The rows of Z fall into 3 groups, which share some directions, and each row is roughly a mix of its group's hidden directions.
Z:
+1.41 +2.43 +1.84 -2.41 +0.81 +4.06 +0.28 +0.75 +2.62 +1.38

-0.54 -0.42 -0.18 -0.58 -2.18 +0.84 -1.28 -3.53 -4.07 -2.58

-2.73 -0.63 +0.46 -0.77 +0.23 +2.87 +1.33 -2.71 -3.07 +2.85

-2.70 -0.86 -1.76 +3.71 -2.94 +1.13 -2.27 -0.40 +1.78 -0.67

+1.43 +2.90 +1.55 -2.72 +1.53 +1.18 +0.52 -0.04 +2.95 -3.27

-1.72 +1.16 +2.78 -1.99 +3.62 +1.45 -0.72 +2.19 -0.67 +2.59

+0.81 +4.58 +0.90 +1.84 -1.95 -0.11 -2.17 +2.92 -0.20 -0.87

-0.24 +0.63 +0.58 -1.13 -0.23 +0.23 -2.67 +5.25 +1.27 -2.27

+1.74 -0.33 +1.89 -1.91 -1.49 +1.70 +1.20 +1.23 -3.90 +3.17

-2.08 +2.01 -0.52 -1.90 -2.66 +0.76 +1.97 -3.31 +2.96 +0.39

+2.60 +0.05 +1.42 +1.46 -0.60 +3.80 +1.92 -0.10 -3.49 -1.43

-0.95 +1.21 +0.39 +2.56 -1.26 -5.13 -0.40 +0.38 +0.81 -2.39

+1.91 +4.74 +0.86 +0.82 +0.66 -1.57 -0.26 +1.06 +0.33 -3.46

-1.26 +2.25 -1.50 +2.20 -1.85 +3.47 +0.20 -0.88 -3.69 -0.13

+1.72 +0.39 +2.09 +5.25 +0.50 +0.14 +2.34 +0.20 +0.66 -1.55

-2.07 +3.64 -3.01 -0.81 -0.70 +2.88 +2.24 -0.75 +0.65 +1.27

-5.42 -2.58 +0.34 +0.31 -1.04 -1.08 +1.80 -1.23 +0.65 -0.10

+0.84 +3.51 -3.23 +0.42 +0.78 +2.73 -1.50 -1.35 -2.44 +1.39

+3.27 -0.31 +1.02 -1.31 -0.66 -0.62 -0.23 -1.54 -0.97 +5.09

-2.63 -1.89 -0.12 -2.76 -1.00 -0.37 -0.93 +2.68 +1.79 +3.62

-4.57 +0.30 +2.60 +1.49 -0.78 -3.36 -0.77 +1.08 +0.10 +0.03

-2.58 +2.34 +4.23 -1.92 +1.56 +0.38 -1.92 +1.40 +1.30 +0.02

-0.12 +2.82 -1.14 +0.69 -3.23 -0.91 -1.93 -4.13 -1.10 +0.82

+2.55 -1.48 -0.84 -1.33 +2.46 -3.05 +2.21 -2.19 +1.34 -2.38

+1.15 +0.32 +1.20 +1.44 -4.96 -0.97 -1.86 -1.38 +0.84 -2.67

-1.52 -4.75 -0.52 +3.65 +0.36 +0.86 +0.93 -0.19 +1.42 -1.18

-1.55 +0.64 -1.20 -2.88 +2.71 -2.74 -3.13 -1.98 -0.59 +1.49

+4.90 -1.56 +1.20 +0.67 -2.38 +0.94 +2.08 +0.00 -1.55 -1.42

-1.33 -2.65 +1.47 -0.81 -1.70 +1.78 -1.74 -3.23 +3.03 -1.82

+3.27 -1.92 -1.46 -1.29 -2.36 +2.59 +2.79 -1.95 -0.83 -0.94

-1.24 +1.69 -0.57 +2.83 -2.16 +1.93 +0.79 -3.72 +2.48 +1.39

-1.00 +2.87 -1.60 -3.85 +0.19 -2.72 -1.30 +1.34 +1.11 -2.21

-3.25 -1.78 -2.41 +0.70 -0.87 +1.15 +1.75 -4.24 +0.11 -0.69

+1.30 +1.01 -1.98 -3.40 -0.36 -3.54 +0.55 -2.37 -2.35 +1.16

-0.25 -0.93 -1.48 -0.30 +2.62 -4.53 -0.63 +2.27 +2.53 -1.05

+0.56 +1.97 +1.34 -2.20 -3.88 -1.89 -0.62 -3.04 +0.66 +2.03

-2.57 +0.81 -1.74 -0.14 -2.95 +0.53 -1.91 -2.55 +2.75 +2.58

+1.40 -2.11 +0.55 +1.22 +0.98 -3.22 -3.65 -2.07 +0.02 -2.55

+4.79 -1.19 -0.24 -1.36 +0.37 -1.56 -2.38 -0.92 -0.68 +2.79

+5.27 +1.06 -0.22 -0.09 -1.90 +1.04 -2.60 -1.15 +0.32 -1.33

-3.18 +2.22 -0.80 -2.86 +2.65 -3.05 +1.70 -0.34 +0.68 -0.20

+0.97 -3.19 +0.84 +1.00 +1.71 +3.35 -0.14 -0.13 -3.72 -1.69

+4.71 -1.22 +1.62 +1.10 -0.97 +0.78 -0.54 +3.77 +0.24 -0.14

-2.04 +4.91 -1.33 +0.89 -2.46 +1.50 +0.88 +1.47 -0.11 +1.22

-1.92 -0.63 +0.69 -0.14 +2.65 -2.92 +3.98 +1.86 -1.81 +0.99

-0.85 -3.63 -1.77 -0.19 +1.93 -1.27 -3.38 +1.42 +1.13 -2.56

+2.19 -1.14 +1.78 +3.79 -3.38 +0.89 +1.07 +1.68 -0.49 -1.91

+4.22 +0.17 -2.17 -0.80 +3.05 +2.14 -0.74 +0.43 -1.19 +2.11

+2.33 +2.03 +1.49 -2.46 +1.82 +4.11 -1.93 +0.91 +0.27 +1.02

+0.81 -1.32 -0.03 -0.03 +3.01 +0.65 +2.38 +2.12 +3.74 +2.76

+0.02 +2.79 +2.34 +3.36 -3.04 -0.71 -1.56 +2.41 -0.34 +1.00

+0.01 -2.36 -0.36 -2.42 -0.13 -1.74 +0.45 +4.95 +1.88 -0.92

-4.24 -1.51 +0.56 +2.37 +0.07 -3.37 -0.57 -0.51 +2.00 -1.21

-4.26 +4.04 +0.18 -1.08 +1.73 -1.85 -0.71 -0.06 +0.62 -0.89

+0.53 +0.42 -1.11 +1.62 +0.74 +4.62 +2.12 -0.15 -1.48 +3.27

-3.51 -1.27 -0.55 -2.13 -1.52 -0.62 +0.83 +0.50 +2.07 +4.13

-0.11 +0.89 +0.13 +3.76 -3.26 +2.29 +1.68 +0.25 +2.21 -2.25

+2.52 -1.82 -0.23 +2.27 -1.90 -3.42 -1.20 -2.09 +1.07 -2.55

+1.62 -3.38 -1.87 -1.00 -3.35 +3.06 -1.79 +0.99 +0.37 -0.41

+1.85 -2.13 +3.60 -2.65 +1.54 -1.20 -1.26 +2.52 +0.89 -1.78

+0.67 -1.70 +1.13 -4.09 +2.07 +1.80 +3.58 -1.38 +0.09 -0.22

+4.19 +1.43 -1.86 -2.46 +0.58 -2.33 +2.14 -1.31 -0.83 -1.36

-0.26 -4.23 +1.23 +0.87 +1.81 -1.26 -0.26 +1.96 -1.48 -3.53

-2.75 -1.28 +0.73 -1.42 -2.43 -1.82 +4.21 +2.07 +0.58 +0.63

-1.36 +2.50 -2.08 -0.03 -0.09 -0.85 +1.16 -1.50 +4.92 +1.64

-0.94 -2.74 +0.26 -2.38 +0.34 +3.13 +4.02 +0.32 -1.82 +0.24

-0.49 -0.02 +1.31 +0.97 -0.55 +4.48 +1.33 -3.13 +2.97 +0.04

-1.08 -0.87 -0.62 -3.65 +4.48 +0.40 -0.60 -1.75 +0.75 +1.96

-2.62 +1.43 -0.05 +1.44 +2.06 +0.67 +0.23 -4.79 -2.24 +0.08

-5.43 +1.43 -0.83 -1.38 -1.55 +1.71 +0.92 -1.46 +0.34 +1.09

-2.14 -2.51 -0.69 +0.26 -3.11 +0.08 +4.39 -1.19 -0.53 -1.25

+1.24 -2.58 +2.60 -2.17 +2.72 +0.57 +0.03 +0.71 +3.58 -1.72

+3.04 -1.85 -0.62 -2.37 +0.99 -0.33 +0.64 -2.74 -3.25 +2.33

-1.88 +4.61 +0.55 +0.92 +2.00 -0.64 -1.71 -0.38 -0.33 -3.19

-1.25 -1.41 -0.72 +1.67 -0.05 -4.33 -0.53 -1.66 +3.59 -1.45

-0.26 -0.53 +1.00 +2.08 -2.26 -2.51 -3.05 -2.94 -0.82 -2.82

-4.29 -2.11 +1.61 -1.23 +1.85 +1.17 +0.84 +0.54 -1.10 +3.12

+2.72 -2.83 +2.25 -0.31 +1.44 -0.57 +0.19 +3.99 -0.72 +2.06

-2.22 +4.66 -1.39 -1.38 +1.58 +1.84 -0.02 +1.66 +1.96 -0.80

-1.04 +2.36 -0.10 +0.90 -1.51 -2.08 +1.86 +3.28 +2.13 +3.30

+4.47 -0.62 -1.95 +0.58 +1.04 +4.19 -0.52 +0.07 +0.45 +0.07

+0.98 -0.82 +0.22 -1.71 +1.05 -3.49 -2.65 +2.71 +2.34 +2.42

+1.61 +0.18 +0.11 -2.03 +2.72 -0.36 -1.53 -1.75 +4.89 -0.31

+0.59 -3.96 +0.37 +2.55 +1.44 +0.20 -3.80 -1.12 +0.78 +1.59

-4.97 +2.04 +0.81 -0.59 +1.14 -3.22 +0.77 +1.19 +0.18 +0.26

-2.21 -4.61 +0.49 -1.38 +1.97 +0.27 +2.10 -1.62 -0.70 +1.99

-2.67 +2.73 +2.06 -1.10 +0.72 +1.75 -0.89 +4.07 -1.11 -1.22

-2.36 -1.43 +0.39 -3.47 +2.38 -1.89 +1.97 +0.63 -1.43 +2.88

+2.60 -0.07 -1.10 -2.10 -1.27 +0.68 -3.31 -2.53 -1.05 +3.26

+1.00 +3.45 -1.14 -3.61 -0.03 +3.34 -0.07 -1.18 -0.95 +1.72

-3.42 +1.27 -0.64 +2.68 -2.74 +1.03 +0.18 -0.23 +3.62 -0.96

+2.67 -2.52 -0.22 -1.53 -2.27 +0.24 -2.27 +2.54 +1.58 +2.91

+3.59 -0.66 +0.54 +2.89 -3.54 -1.10 +1.18 +0.96 -2.00 -1.27

-3.16 +4.84 +0.49 +1.65 -0.36 +1.21 -0.72 -1.29 +0.39 -1.82

+1.12 -0.11 +2.03 +3.74 -0.43 -2.29 -3.54 -0.69 +2.09 -1.19

-2.00 +1.37 -1.94 +3.74 -1.60 -0.24 -1.48 -3.22 +0.13 -2.19

+3.83 +2.25 -0.03 -1.03 +1.21 -2.60 -1.78 +1.70 +0.04 -2.93

-0.08 -3.47 -0.95 -3.80 +0.25 +1.30 -1.22 -0.15 -2.43 +2.67

+3.06 -1.94 -0.84 +3.83 -2.58 +1.50 +1.04 +1.32 -1.85 +0.06

+1.07 +3.26 +0.38 -1.85 -2.42 -1.02 -3.50 -2.68 -1.27 -0.62

+0.65 -0.10 -0.10 +2.15 -3.07 +1.39 -2.19 +2.89 +3.47 -1.43

-1.18 +0.00 -3.24 -2.47 +1.77 -2.00 +2.86 +0.74 +2.45 +1.96

One row of each group comes first, with its name. Which group is each row after those in?
-4.27 +0.40 -0.14 +0.17 +1.17 -2.55 +3.81 -0.58 +1.60 +0.02
(36)
+0.23 +3.47 +0.80 -0.13 -2.36 -0.88 +0.51 +3.37 -0.67 +3.54
(15)
+0.22 +3.44 +2.14 +2.03 -0.26 -0.98 +1.43 +3.72 +0.49 -2.43
(38)

-0.44 -0.63 +4.21 +2.97 -3.86 -0.72 -0.06 -0.11 +1.04 +0.09
(15)
-2.48 +4.59 +0.09 -2.99 +0.09 +1.96 +0.71 +1.04 +1.17 -0.81
(38)
+1.25 -1.79 -1.34 +3.06 -1.74 -1.19 +3.16 -1.33 +2.88 -1.80
(36)
+1.52 -3.61 -0.61 -0.26 -0.92 +0.46 +4.82 -1.23 -1.14 +0.86
(36)
-0.17 -2.88 +0.64 -0.33 -2.64 +3.33 +3.57 -0.21 -1.90 +0.62
(38)
+2.29 -0.05 -0.88 -0.49 -0.83 +3.48 -1.75 -2.89 -3.53 -0.84
(36)
+2.88 +1.23 -1.78 -0.57 -2.38 -3.13 -0.24 -1.72 +3.26 +1.13
(36)
-1.28 +5.11 -0.32 +0.87 +0.22 -1.44 -1.12 -0.96 +1.37 -2.97
(36)
-0.94 +0.23 +3.76 +0.46 -3.25 -1.54 +0.11 -0.55 +3.83 -0.69
(15)
+0.31 +2.59 +3.07 +3.68 +2.76 -0.36 +1.76 -0.83 -1.53 -0.09
(36)
+0.31 -0.84 +2.24 +2.32 -0.90 +1.23 -2.67 -3.44 +1.13 -3.15
(15)
